In the rows, zero is written as 128.
The same turns and mirrors carry the whole set onto itself, and each row onto the other rows of its family. Which rows share a family with each named row? Give them in list order.
These 32 rows form 4 families of 8 rows each.
kis: [ 94 133 135 125 133 131 162 143 128 150]
muv: [125 152 135 138 140 128 141 113 147 148]
kered: [109 128 119 136 122 151 105 105 118 140]
raram: [113 131 123 138 129 134  99 156 129 147]
sefo: [101 133 131 126 143 114 149 138 130 165]
piv: [142 127 155 117 127 128 150 107 156 140]
Nav: [128  93 112 120 117 116  97 121 152 124]
zole: [130  89 135  96 116 106 120 118 140 161]
kotog: [111 112 161  92 132 139 147 129 151 134]
laf: [159 113 128 101 102 108 127 132 133 137]
vaz: [129 103 139  77 118 109 130 126 125 144]
sorum: [108 128 122 121 141 143  94 142 136 145]
Beku: [103 126 129 121 141 144 110 137 107 149]
mev: [ 96 134 150 139 103 143 133 148 145 125]
tebi: [121  84 132  94 110 111 124 105 145 139]
pofi: [129 110 114 110 119 127 101 143 135 105]
keka: [147 124 125 112 126 104 159 132 135 123]
Rer: [105 125 128 136 135 123 160 111 135 163]
butoz: [118 124 126 120  89 128 108 132 101 134]
dufod: [114 111 124 143  86 110 106 137 134 152]
mer: [112  97 119 125 116 102 166 122 145 127]
sekav: [102 138 154 138 114 148 132 107 123 137]
tek: [120 109 128 140 101 116  87 131 141 149]
Tuge: [119  92 108 120 113 132 110 126 151 108]
kegar: [130 100 109 109 109 127 122 124 107 114]
mito: [132 110 112 126 112 106 152 117 162 118]
zesos: [127 134 153 102 124 141 149 141 159 128]
doziz: [107 116 150  97 121 132 167 133 142 135]
Gisa: [110  95 124 107 122 113 160 107 150 127]
gar: [112 101 130 134  94 111 108 114 114 152]
Laz: [105 141 147 142 113 137 132 159 138 144]
geru: [110 131 145 158 100 144 126 128 149 137]

Same family as zole: sefo, kotog, sorum, mev, dufod, mer, Tuge
Same family as laf: muv, kered, piv, keka, butoz, sekav, kegar
Same family as kis: raram, Nav, tebi, tek, doziz, Gisa, Laz

The same turns and mirrors carry the whole set onto itself, and each row onto the other rows of its family. Which rows share a family with each named row? Give them in list order.
These 16 rows form 4 families of 4 rows each.
Z: [115 132 177 125 135 150 140 137 112 109]
X: [ 98 127 131 109 122 101 112 126  95 116]
V: [104 143 139 107 122  93 110 114  93 126]
G: [ 80 108 152 113 111 126  95  95  93 130]
K: [124 153 183 122 138 156 131 125 112 133]
C: [ 89 164 150 136 131 166 131 113  98 155]
M: [ 77 125 160 118 109 114  98  89  95 136]
J: [ 62 104 167 116 125 131 116 101 107 127]
A: [110 123 139  90 147 112 124 124  97 121]
Y: [103 131 138 122 139 103 111 116  74 115]
L: [ 77 115 158 132 126 122 100  94  77 125]
S: [122 163 178 132 124 155 126 129 100 129]
N: [ 85 131 141 119 148 171 139 105 102 150]
B: [ 84 160 157 113 125 161 152 106 102 154]
R: [ 84 157 156 132 144 162 141 114 113 155]
H: [115 159 183 109 118 150 148 122 105 130]

Same family as R: X, G, K
Same family as Z: J, A, N
Same family as Y: L, B, H

The same turns and mirrors carry the whole set onto itself, and each row onto the other rows of its family. Which rows share a family with each named row? Give them in list order.
These 32 rows form 4 families of 8 rows each.
deta: [123 138 142 135 131 121  87 139 117 132 138]
Zup: [109 161 110 124 142  91 137 145 128 133 143]
kili: [117 130 113 145 143 119  89 158 113 139 129]
zop: [130 107 129 135 141 161 118 152  97 148 122]
fimez: [115 108 128 114 139 173 129 140 102 145 131]
bev: [107 133 127 141 128 122  99 159 101 135 120]
dato: [114 118  80 152 142 126 145 131 109 140 141]
femet: [116 120  76 134 122 133 137 148 113 143 145]
Tipir: [134 120  87 149 138 116 124 145  99 138 149]
Lakaz: [109 150 111 113 143  92 129 132 147 134 137]
Fadaf: [116 134 110  97 154 140 168 125 129 142 154]
viveg: [107 148 162 103 160 131 129 136 118 133 129]
Kef: [ 95 141 125 154 147 134 152 122 103 153 133]
fod: [112 149 112 112 147  98 146 124 145 128 144]
bedo: [121 124 145 153 131 134 148 120  95 150 134]
golam: [128 102 130 135 145 164 135 146  97 146 133]
Nofos: [121 136 154  93 145 133 132 113 130 148 125]
Dege: [100 136 136 161 148 123 143 118 114 139 143]
Rorir: [120 122 128 101 146 136 175 120 132 141 141]
Fotum: [127 139 160  95 146 134 119 144 134 136 125]
ses: [135 116  89  93 136 131 119 155 132 135 131]
vatul: [146 113 121 113 135 161 117 146 110 161 134]
ref: [117 144 118 144 137 109  94 154 121 135 129]
ladem: [124 112 122 102 150 149 170 121 121 141 137]
Buz: [122 143 166 112 150 136 118 142 130 144 129]
zipes: [116 109  75 135 139 120 145 136 114 136 139]
sug: [128 127 112  83 134 129 114 163 127 123 140]
dotu: [106 140 151 154 152 128 144 121 111 140 135]
pefo: [109 143 120 128 147  88 138 113 121 125 139]
Tofe: [132 118 100 106 153 128 168 120 113 153 136]
ver: [137 116 105  85 142 132 121 160 130 141 127]
gimo: [134 131  97  88 152 115 108 139 133 134 141]

Same family as ladem: zop, dato, fod, Fotum, ses, ref, dotu
Same family as bedo: deta, Tipir, Nofos, vatul, pefo, Tofe, gimo

The same turns and mirrors carry the whole set onto itself, and each row onto the other rows of its family. Which rows share a family with each named row? Give them in list order.
These 28 rows form 7 families of 4 rows each.
difi: [133 145 118 127 105  84 120 105 126 112 103 130 107 111 154 133 138 138
 124 144 120 147 135 152 105 136 114]
naz: [123 114 149 122 137 151 123 148 117 141 139 128 138 141  81 118 109 119
 106 108 106 124 122 103 121 107 128]
vuzag: [122 116 138 136 139 154 125 146 124 124 150 126 144 152  91 110 106 120
 112 107 113 121 130  95 132 114 124]
Lapet: [111 121 134 137 139 162 124 151 124 138 135 125 148 146  95 121 113 128
 110  97 105 118 134 115 116 107 130]
noz: [124 155 119 132 104  95 116 107 135 108 110 132 105 122 155 133 144 136
 130 149 131 129 125 156 101 130 129]
Pado: [136 151 125 126 105  93 113  95 122 108 105 130 111 119 147 123 142 148
 133 153 122 134 121 152 104 122 129]
Keb: [125 108 144 125 133 145 129 151 121 129 144 125 149 149  92 117 115 123
 107  97 104 112 126 107 118 114 131]
buden: [132 106 121 116 133 132 130 101 155 134 128 151 149 101 122 116 161 133
 118 138 138 143 121 128 114 153 112]
dinud: [120 108 142 131 142 160 125 151 124 135 145 129 132 148  94 119 113 124
 102 100 112 121 120 108 130 115 134]
felag: [131 145 144 140 155 110 126 157  97 126 137 105  99 156 126 149 114 118
 133 133 137 130 138 109 143 113 128]
fak: [125 118 120 109 120 146 144 109 160 125 120 144 157  96 119 112 149 119
 126 140 130 141 119 126 129 148 117]
Nem: [117 120 137 118 134 147 120 159 120 141 145 123 145 153  98 110 110 115
 106  99 107 122 120 108 118 115 132]
Gimug: [137 118 117 108 125 141 127 101 152 129 111 137 155  99 122 107 157 139
 116 149 133 150 122 135 123 144 123]
vez: [128 119 116 111 126 150 129 104 158 139 121 145 145  93 129 111 153 133
 118 143 136 144 125 139 130 145 118]
tipud: [134 151 151 125 152 104 128 159 100 119 134 106 111 159 113 159 122 115
 136 133 136 142 140 110 138 118 129]
bupid: [128 164 156 131 144 107 130 150 105 124 136 104 106 149 125 159 112 123
 131 133 131 157 135 118 147 119 129]
Moduk: [135 106 120 105 120 142 130 103 162 129 116 150 146 101 124 118 157 136
 120 133 126 144 137 142 122 145 119]
bam: [128 156 142 142 148 115 125 157 104 109 135 107 105 160 111 144 108 114
 136 132 136 140 136 103 137 113 127]
suvur: [125 120 123 110 117 137 127  99 155 132 116 143 147  89 122 117 148 132
 110 133 122 145 130 145 121 155 109]
Bok: [124 109 118 106 117 146 119 101 149 132 110 149 151 102 134 111 159 128
 117 140 131 146 131 129 129 146 113]
zug: [132 143 130 135 109  84 110 105 120 107 102 140  98 114 146 132 149 141
 136 136 129 134 116 139  97 129 119]
nemag: [130 164 143 123 149 111 122 162  92 127 146 109 116 160 121 147 120 115
 133 126 136 141 137 112 140 121 128]
tus: [131 148 115 133 102  95 112 104 124 115 102 136  98 118 160 128 137 144
 130 144 123 137 124 148 109 118 127]
Bas: [145 154 141 141 154 107 131 161  98 123 146 102 110 154 117 148 122 124
 134 129 129 140 142 113 134 117 133]
mava: [125 157 141 135 155 116 127 156  99 129 132 111 113 161 123 155 120 124
 133 136 136 146 154 116 137 103 118]
Fiz: [121 109 139 132 128 150 139 146 122 138 143 121 154 134 108 109 103 119
  98 102 101 123 122 108 122 114 130]
lis: [134 151 122 130  92  84 121 106 126 100 109 137 103 132 153 133 136 142
 138 140 116 141 123 136 116 122 124]
semun: [135 146 120 123 102  89 122 108 127 111  98 135 101 111 149 141 144 138
 135 145 130 127 135 149 105 125 125]

Same family as nemag: Pado, Nem, Gimug
Same family as difi: vuzag, bam, suvur
Same family as fak: bupid, Fiz, lis
Same family as Bok: naz, noz, Bas
Same family as Lapet: buden, zug, mava
Same family as dinud: felag, Moduk, semun

The same turns and mirrors carry the whole set onto itself, and each row onto the other rows of its family. Which rows share a family with each named row? Give them in list order.
These 15 rows form 5 families of 3 rows each.
zap: [136 105 125 136 150 102 106 156 131 124 150 135]
sidim: [113 105 134 126 115 119 152  92 164 139 129 105]
salo: [122  94 128 156 149 122 116 142 130 137 161 126]
loti: [131 116 107 130 111 108 139 107  92 124 126 134]
Sinil: [ 94 103 109 109 124 136 140 107 106 120 121 138]
refo: [132  97 125 153 127 108 101 151 150 119 138 133]
nuf: [140 113 130 121 130 118 142 100 170 130 140  99]
pon: [119 122 113 128 109 124 142 115 172 127 131  96]
Vig: [115  87 125 129 143 104 101 158 137 119 143 116]
fizog: [119 110 117 100 131 113 146 101  96 127 126 137]
virof: [111 111 136 138 130 112 107 162 135 103 142 133]
Gonub: [115 107  98  92 118 115 126 109 106 114 120 140]
mukik: [134 129 146 127 119 126 145  93 159 119 152 120]
kug: [114 119 129 101 122 117 140 108 176 130 145 104]
subot: [105 114 119 112 119 114 137 115 102 126 128 163]

Same family as mukik: salo, loti
Same family as Gonub: Vig, kug
Same family as pon: Sinil, virof

The same turns and mirrors carry the whole set onto itself, and each row onto the other rows of its family. Which rows share a family with each named row? Give them in list order.
These 32 rows form 4 families of 8 rows each.
meka: [143 163 137 150 125 134 131 167]
bagin: [156 121 162 122 109 126 131 158]
lefub: [158 148 113 131 135 106 160 132]
zisik: [181 115 126 147 116 106 124 139]
popa: [131 170 120 138 124 117 143 151]
gitop: [163 111 126 123 121  83 117 145]
kogi: [106 130 152 150 130 104 131 158]
Digul: [167 120 130 128 111  82 132 149]
pipo: [142 136 108 153 138 144 114 134]
keti: [112 134 142 140 140 109 135 177]
fefo: [141 144 156 122 146 134 144 131]
Vakup: [139 108 107 143 140  96 107 158]
kelut: [126 105 107 153 141 102 116 149]
pim: [151 153 123 125 134 102 144 115]
mafop: [113 136 146 118 131 118 151 138]
Mok: [146 144 103 147 146 128 110 129]
tisa: [134 130 149 124 139 138 143 121]
nafu: [127 134 164 125 141 119 146 132]
zudu: [129 102 121 147 131 109 101 161]
Goza: [131 128 148 142 136 102 125 186]
zufug: [160 137 104 158 134 124 107 140]
Nosib: [155 137 118 130 145 103 132 110]
Sib: [143 168 125 151 143 124 141 156]
Lofaz: [127 133 137 150 128  92 133 181]
dof: [167 133  98 147 127 131 125 149]
tif: [148 119 163 115 122 114 129 167]
ruti: [138 165 144 146 142 134 130 158]
kome: [136 102 158 133 112 118 115 145]
Pefeg: [152  99 158 123 123 117 126 156]
savup: [176 117 117 123 117  99 123 140]
Zufut: [145 128 117 130 139  95 145 113]
ter: [142  94 130 159 133 118 114 155]

Same family as nafu: keti, pim, zudu, zufug, Sib, Pefeg, savup
Same family as pipo: meka, bagin, Digul, kelut, tisa, Lofaz, Zufut

